Rows are one point carried round by a steady rotation, each followed by how many steps it has turned.
The counts run from 0 to 322.
[119  82 137  78 107 135 142 186 184  91 116 125 116 133 102 141 113 106
 101  90 133 131 126 113 141 148 132 155  77 122 136 134 137 128  99 106
 163 106] => 298
[123 117 121 150 122 170 165 150 144 125 127 125 139 114 168 100 111 172
  79 161 120 118 144 145 103 150 137 126 111 110 164 165 114  90 178 145
 160 139] => 259
[121 139 142 177 118 159 169 144 122 125 109  95 128 111 165  93 120 172
  72 165 114 104 132 150  85 157 143 105 126 133 153 165 102 113 186 144
 129 132] => 258
[122 114 141 136  64 164 180 123 137 139 121 134 152 145 146 138 107 182
 133 137 154 116 109 158  86 140 120 141 130  93 121 112 170 127 153 161
 123  94] => 121
[149 158 170 130 119  87 131 129 156 151 112 151 195 119 124 164 121 113
 144 126 140 163 116  94 127  95 111 163 117 153 153 140 117 122  62 111
 102 135] => 109
[140 101 108 100 118 122 100  78 146 128 148 199 135 150 115 165  97  98
 168  92 126 143 116 114 161 109 101 160 135 121 147 119 164  93 103 132
 153 116] => 11
[140 131 144 131 163 176 126 152 150  93 106 105 114 158 123 112 127 101
 101 110  59 119 141 126 151 138 138 138 120 150 145 135  73 114 129 118
 193 165] => 4
[143  90 127 154 114 149  79  80 128 140 170 164 197 140 133 152  99 139
 151 153 107 118 126 117 143  90 150  88 170 143 137 112 135 119 158 153
 157 144] => 148
[151  84  98 153 130 170 150 120  91 112 120 148 127 121 155 111 120 155
 114 202 164 138 124 120 116 149  99 102 126 149 141 120 156 127 172 185
 123 150] => 118
[121  77 150 136 146 113  72 143 144 113 109 106 138  96  69 164 105  94
 119 124 125 142  92  94 133 133 153  97 137 180 109 116 107 147 111 116
  76 116] => 175
[146 162  95 128  94 199 108  92 108 114 119 146 116 142 160 161 133 156
 132 183 139 127 131 149  90 112 113 146 159 133 105  82 130 102 127 120
 115 116] => 183
[139 122 127 131 127 168  88 153 118  72 147 143 156 156  83  94 101  90
 111 120  67 138 159 114 157 130 129 111 136 172 155 137  98  84 147 122
 132 159] => 6
[108 162 175 139 128  89 140 142 155 114 147  93 172 156 159 120 151 157
  92 151 117 109 118  97 112  94 156 114 104 133 170 153  91 126 127 100
 178 144] => 128
[148 107 156 176 145 158 130 161 158 176  87 109 201 101 123 145 100 123
 119 121  89 134 166 113 133 139 145 137 142 168 112 134  91 123 130 137
 101 156] => 240
[132 120 117 118 133 116 125 186 165 154 169  71 178 131 129 109 158 164
 111 144 140  98 189 134 141 116 163 112 119  86  94 137 117 125 146 122
 156 127] => 223
[115 136 155 144 109 111 122 124 122 142 189 111 161 129 116  99 129 159
 145 168 115 114  86 153 137  95 161  68 127 118 143 156  96  96 145 163
 176  94] => 288
[119  69 150 149 151  76 122 130 124 163 134 132 169  92 125 146 144  93
 128 158 153 146  99  93 165 114 150 134 105 183 127 138 143 171 117 155
 152 143] => 112
[103 113 184 152 153  88 135 124 143 163 113 132 154  94 107 136 114  78
 131 131 118 154  82 118 161 120 167 154  95 182 147 159  99 126 103 133
 166 123] => 270
[112 150 131 110 112 119 100 158 175 133  97 128 150 130 144 177 125 106
 103  87 110 132 178 115  96 130 150 186 138 119 118 122 138 121 102  68
  99 128] => 203
[109 128 149 126 140  96 124 145 165 125 159 111 169 132 148 101 137 149
  94 163 127 121 115 101 138  98 165 100  98 126 170 171 100 103 144 122
 202 139] => 129
[157 114  77 148 168 129  84  91 127 161 130 145 133  87 143 131 117 180
 144 172 161 115 145 129 111 108 119  74 170  97 124 137 100 111 146 143
 127 125] => 54
[121 199 129 145  94 100 151  92  71 145 151 147 142 152 166 100 165 163
 148 155 150 135 127 145 100 116  99 125 144  98 133 121 163 125 146 137
  85 134] => 89
[137 160  91 110 141 150 178 125 126 129 102 112  64 116 138 111 139 167
 150 116 167 106 132 167 102 149  95 145 125  66 103 121 133 145 109 119
 130  93] => 59
[150 181 154 122  99 100 148 137 114 134 109 160 153 126 133 127 130  94
 145 131 143 176 119 110 146  94 109 190 110 173 142 141 134 104  64 114
 100 130] => 108
[154 137 150 133 156 117 113  97 117 112  89 125  97 122 116 172 126 117
 141 143 164 141  61 104 120 115 106 124 126 168 127 100 115 157  50 100
 129 117] => 15
[128 102 104 163 123 129 101  81  92 173 134 162 129  75 115 147 113 129
 162 146 148 140 124 146 121 139 134 103 170 134  94 131 143 126 156 168
  68 101] => 213
[125  86 152 155 161 100 141 127 112 167 132 120 148  88  99 134 141  96
 157 155 145 148  91 119 186 116 156 119 105 181 114 133 124 145 120 169
 157 127] => 113
[123 147 124 108  70 146  87 144 136 124 115 126 153 124 110 178 124 102
 133 120 123 144 136 125 113 119 138 170 144 158  77  91 147 124  90  95
  61 116] => 45
[161 110 103 107 141 127 108  71 114 108 127 184 112 160 113 165  99 121
 188 114 148 135 113 105 140 110  80 117 153 113 147  97 160 143 100 141
 121 131] => 310
[162 133 102 105 117 132 146 155 109 121 123 106 105 134 117 129 152 145
 141 130 186 123 141 128 120 139  91 127 125  95  82  88 173 173 101 132
  60 121] => 218
[140 134 112  99 122 119 141 121  99  66 139 155  84 143 111  80 109 132
 109 120 151 133 106 144 109 155  82  89 101 110 190 149 138  93 147 139
 108 106] => 293
[142 156 106 131  90 202 105  89  80 104 115 132 103 148 141 146 134 149
 133 169 118 132 126 154 110 126 123 130 168 152  93  67 139 123 145 130
  95 129] => 182
[150  72 107 159 167 204 101 109 154 153  89 118 102 105 115 157 109 122
 143 129 102 113 124 138 150 139 145 131 143 159  90 103  89 134 124 141
 180 133] => 178
[147 151 165 135 112 114 139 140 131 123 131  88 184 196 138 155 149 168
 126 148 138 114 124  88 120  84 116 103 129 125 131  91 114 165  98 120
 145 143] => 284
[147 119 123 123 161 139 156 104 132  88  98 179  87 132 133 104  71 112
 116 104 123 146 125 115 111 149  86 131 119 126 206 165 123  97 135 134
 137 155] => 135
